[[-20.9 -47.9]
 [-41.8 -31.0]
 [ 73.7  32.7]]
|
[-47.9 -41.8]

[[-24.2  20.2  -6.8  37.8]
 [ 42.8   6.0 -55.9  36.4]
 [ -7.8 -41.1  -1.5   8.2]
 [  4.2  15.9  13.2  13.7]]
|
[ 37.8 -55.9 -41.1   4.2]

[[-67.6  66.2]
 [-25.2  12.4]
 [-11.7 -28.3]]
|
[ 66.2 -25.2]

[[ -1.1   0.2  -1.1]
 [ 13.1 -31.4 -16.9]
 [  0.0 -16.9 -33.2]
 [ -7.6 -11.5 -24.0]
 [ 72.9 -66.7 -29.1]]
|
[ -1.1 -31.4   0.0]

[[ 29.7 -74.6  -4.7  -7.5   9.9]
 [ 19.1 -43.8  -3.4  -4.2   5.9]]
|
[ 9.9 -4.2]

[[ -4.0  14.1  -5.2]
 [  4.9 -65.9  36.3]
 [ 49.9 -11.4  72.3]
 [ 44.1   2.6 -18.2]
 [ 45.6   6.7 -27.3]]
|
[ -5.2 -65.9  49.9]
---
[[-21.1 -15.1]
 [ 12.7  -7.0]
 [  9.5  62.8]]
|
[-15.1  12.7]

[[ -0.1  -0.9   1.1  -1.8  -2.1]
 [ 40.2  41.9  61.2 -18.3  36.6]
 [  2.2 -31.0   2.9  52.1  -3.5]]
|
[ -2.1 -18.3   2.9]

[[ 31.4  -8.0]
 [-62.9  21.3]
 [-33.0 -21.9]
 [-26.6 -11.4]
 [ 19.7  37.3]]
|
[ -8.0 -62.9]

[[ 40.2   7.9  26.1 -77.1]
 [-26.6  15.3 -60.3 -14.6]
 [ -9.7 -46.9  35.1  47.9]
 [-20.3  13.7 -53.5 -21.7]]
|
[-77.1 -60.3 -46.9 -20.3]

[[ 31.4  16.2 -34.8  51.2]
 [-45.6 -58.0 -47.9  51.4]
 [-58.2  22.7  73.2 -35.0]]
|
[ 51.2 -47.9  22.7]

[[  9.2 -43.9  -7.6 -17.5  38.3]
 [-36.2 -42.3  19.8 -66.7 -16.9]]
|
[ 38.3 -66.7]

[[ 63.7   5.2  -7.2 -55.1  42.3]
 [-43.4  12.0 -44.5 -28.1 -54.3]]
|
[ 42.3 -28.1]

[[-25.0  32.0   7.3]
 [ 26.3  40.6 -48.1]
 [ 68.7 -58.6 -19.2]]
|
[ 7.3 40.6 68.7]
---
[[-30.3 -12.7 -15.7]
 [ 61.4   2.7  16.4]
 [ 11.2  -8.1  -5.8]]
|
[[-30.3 -12.7]
 [ 61.4   2.7]]

[[-30.0  -0.6  31.8  13.3]
 [ 16.0 -16.5 -69.5   4.3]
 [ 44.8  17.3   5.8 -29.8]
 [  9.4  11.4  24.9 -11.2]
 [ 10.1  11.2  25.2 -11.7]]
|
[[-30.0  -0.6]
 [ 16.0 -16.5]]

[[ 22.4  70.8 -27.5  22.0]
 [  2.2 -47.3  19.2 -50.6]
 [-26.8  59.1  74.5 -32.3]]
|
[[ 22.4  70.8]
 [  2.2 -47.3]]

[[-14.4 -27.1  22.7  36.5]
 [-18.6 -15.0  34.0  45.9]
 [-16.9 -31.6 -43.9 -33.5]
 [ 67.1 -41.9  -4.4  -8.9]]
|
[[-14.4 -27.1]
 [-18.6 -15.0]]

[[ 54.2  -3.5  25.6 -31.7]
 [ 56.6  -2.8  24.2 -30.2]]
|
[[54.2 -3.5]
 [56.6 -2.8]]

[[-40.0 -21.5]
 [-20.0 -71.3]
 [-39.7  -4.7]
 [-36.9  -6.9]
 [-12.8 -36.3]]
|
[[-40.0 -21.5]
 [-20.0 -71.3]]
---
[[  1.3  -6.4  -7.0]
 [ 14.3   4.0  -0.4]
 [-61.5 -59.7 -42.1]
 [-61.5 -60.3 -42.8]
 [ -1.2  -5.7  -5.5]]
|
[[  4.0  -0.4]
 [-59.7 -42.1]]

[[ 55.1  44.4   0.5 -13.0]
 [ 53.1  47.0   2.0 -11.1]
 [ 51.8  49.2   3.3  -8.9]
 [ 43.6  56.9   8.5   0.7]
 [ 49.9  51.5   4.7  -6.3]]
|
[[47.0  2.0]
 [49.2  3.3]]

[[ 21.9 -22.1  -6.9 -16.8   6.1]
 [ 13.7  25.5   0.5  20.8   1.9]
 [ 76.0 -38.7 -16.0 -52.3  -2.3]
 [-48.2 -28.1  17.8 -30.5  12.9]]
|
[[ 25.5   0.5]
 [-38.7 -16.0]]

[[ 41.0 -23.0  59.0 -22.8]
 [ 71.7  41.0  52.3 -19.6]
 [-24.2 -27.7 -66.2 -14.7]]
|
[[ 41.0  52.3]
 [-27.7 -66.2]]

[[ 30.6 -34.1 -70.2  -4.5]
 [ 27.5 -30.7 -63.1  -4.1]
 [ 10.4 -11.6 -23.8  -1.5]
 [ 32.0 -35.7 -73.4  -4.7]
 [ 22.2 -24.8 -51.0  -3.3]]
|
[[-30.7 -63.1]
 [-11.6 -23.8]]

[[-33.2 -33.1  26.4 -74.8]
 [-50.4 -23.4  54.8 -16.3]
 [ 45.4  10.6 -58.3  -5.7]]
|
[[-23.4  54.8]
 [ 10.6 -58.3]]
